In the rows, zero is written as 128.
Rows swapped in pairs by one turn or mirror: which row each one swaps with
The rows were stretched afterwards, more along some directions than others.
k643: [130 104 161  99 112 127 138 111 135 101 148 163 149 126 135 122 150 106
 143 112]
k372: [131 148 153 128 120 146 148  90 127 109 132 149 144 104 138 134 125 132
 146 104]
k700: [135 134 147 105 122 145 133 119 124 109 146 163 140 119 132 131 125 103
 145 120]
k837: [119 162 146  85 122 135 131 133 106 124 165 154 136 151 135 139 115 118
 160 112]
k593: [102 136 115  96 156 110 123 139  98 117 139 148 106  94 132 118 121 112
 128 104]
k745: [110 160 137  79 125 120 129 120 105 135 130 150 125 141 141 144 116 144
 159 105]
k910: [100 138 124 105 151  99 117 143  90 131 160 141 104 110 126 113 115 100
 120 101]
k131: [146 168 147 132 127 132 104 140 141 126 136 156 124 142 130 138 104 120
 100 105]
k428: [109 146 147  77 135 132 121 131 101 132 160 169 127 137 147 148 105 130
 147 104]
k141: [127 109 136 109 126 112 120 167 130 127 151 141 124 158 137 127 121 119
 127 122]
k807: [161 149 160 150 127 141 132 135 162 112 121 143 128 139 138 120 121 125
 124 113]
k873: [135 108 150  91 109 140 117 158 121 134 133 168 137 164 162 149 140 137
 141 123]
k617: [143 116 167 113 131 137 129 121 140 101 146 172 136 119 137 119 135 116
 129 123]
k104: [125 136 150 117 144 134 129 147 107 113 186 161 123 122 135 117 115  92
 130  99]
k456: [115 176 148 112 147 126 121 120 111 116 150 154 112 127 125 120 111 124
 116  88]
k972: [118 164 128 109 161 127 120 136 117 110 136 153 106  99 129 119 109 106
 121  99]
k272: [172 157 165 115 122 151 117 142 150 111 141 173 132 145 149 117 109 138
 117 115]
k874: [121 109 127 126 123 111 117 152 119 136 148 138 120 160 156 131 129 117
 128 117]
k560: [102 147 147  95 144 122 127 124  84 143 134 160 129 124 131 145 106 138
 142 109]
k109: [122 215 130  96 153 123 103 155 105 117 158 170  91 143 142 127  84 102
 114  99]
k676: [118 170 128  88 126 149 127 134 108 107 161 144 115 142 133 125 123 116
 130 109]
k688: [110 154 134  88 126 128 136 117 105 130 135 149 127 147 137 154 125 117
 151 112]
k778: [133 127 139 127 128 135 116 158 115 135 152 146 136 146 120 139 114 104
 110 142]
k667: [123 105 138 123 109 119 126 147 128 141 149 135 129 159 148 137 137 127
 134 119]
k725: [159 153 137 122 122 144 136 129 140 127 107 139 127 127 145 139 125 148
 125 123]
k224: [129 129 150 121 137 128 133  99 127 108 139 144 144 101 108 118 124 107
 137 109]
k234: [132 100 127 106 118 103 131 145 135 133 141 131 126 166 171 136 139 124
 159 111]
k950: [162 159 163 147 124 153 121 125 157 123 131 154 125 131 133 124 116 131
 105 116]
k284: [119 203 150 107 126 146 114 134 106 114 152 170 109 143 140 124 119 110
 122 100]
k785: [164 182 146 133 137 145 119 147 145 130 119 156 116 146 129 123  96 132
 106 118]
k609: [134 107 138 132  95 130 126 142 127 132 136 136 141 163 147 144 140 121
 133 126]
k448: [135 145 168 104 133 150 128 125 104 118 145 178 145 105 113 126 107 124
 123 115]
k865: [109 197 133  87 131 142 127 144 100 119 138 166 105 142 166 137 122 132
 155  95]
k378: [129 171 148 113 131 157 132 112 107 111 138 168 138 115 118 141 110 111
 122 126]
k74: [160 185 152 141 141 145 111 139 140 126 131 157 109 138 145 118  96 137
 102 111]
k771: [127 112 144 101 110 125 109 153 131 125 149 163 129 165 149 136 128 111
 118 107]
k999: [121 152 144  76 142 136 132 125 103 140 147 159 125 130 150 147 103 148
 148 101]
k100: [140 128 132 139 116 123 133 160 123 135 156 133 134 140 145 140 116 114
 133 114]
k679: [144 161 157 155 131 138 125 120 133 133 109 137 136 128 115 130 114 140
 107 122]
k759: [127 100 125 123 123 111 121 159 127 142 133 140 127 163 140 133 129 109
 129 123]
k479: [160 167 146 133 127 134 137 141 144 132 129 138 118 136 151 129 104 135
 128  99]
k603: [163 172 153 129 135 142 107 143 141 137 125 152 116 142 131 134  94 134
 104 117]
k971: [105 136 129 121 143 100 124 147  94 120 152 150 115 118 142 114 114 105
 133  97]
k191: [109 107 138 111 127 112 136 112 110 123 134 148 138 104 122 127 124 125
 150 110]
k242: [130 127 161 114 113 157 143  93 127 108 133 164 152 120 146 137 140 130
 143 106]
k2: [ 96 166 126  95 130 125 133 149  95 124 141 147 115 138 154 135 123 131
 155  96]
k22: [120 129 155 118 151 129 126 117 119 122 133 145 118 114 140 113 130 125
 146  83]
k812: [123 140 155  89 120 125 139 136 116 123 148 157 128 149 159 134 131 149
 158 117]
k682: [129 192 141  89 125 146 126 128 122 121 148 168 118 150 144 150 103 116
 157 111]
k541: [136 158 162  69 126 130 134 139 118 124 161 168 129 146 150 131 114 133
 155 105]

k479 is swapped with k771
k603 is swapped with k609
k700 is swapped with k745
k224 is swapped with k837
k22 is swapped with k676

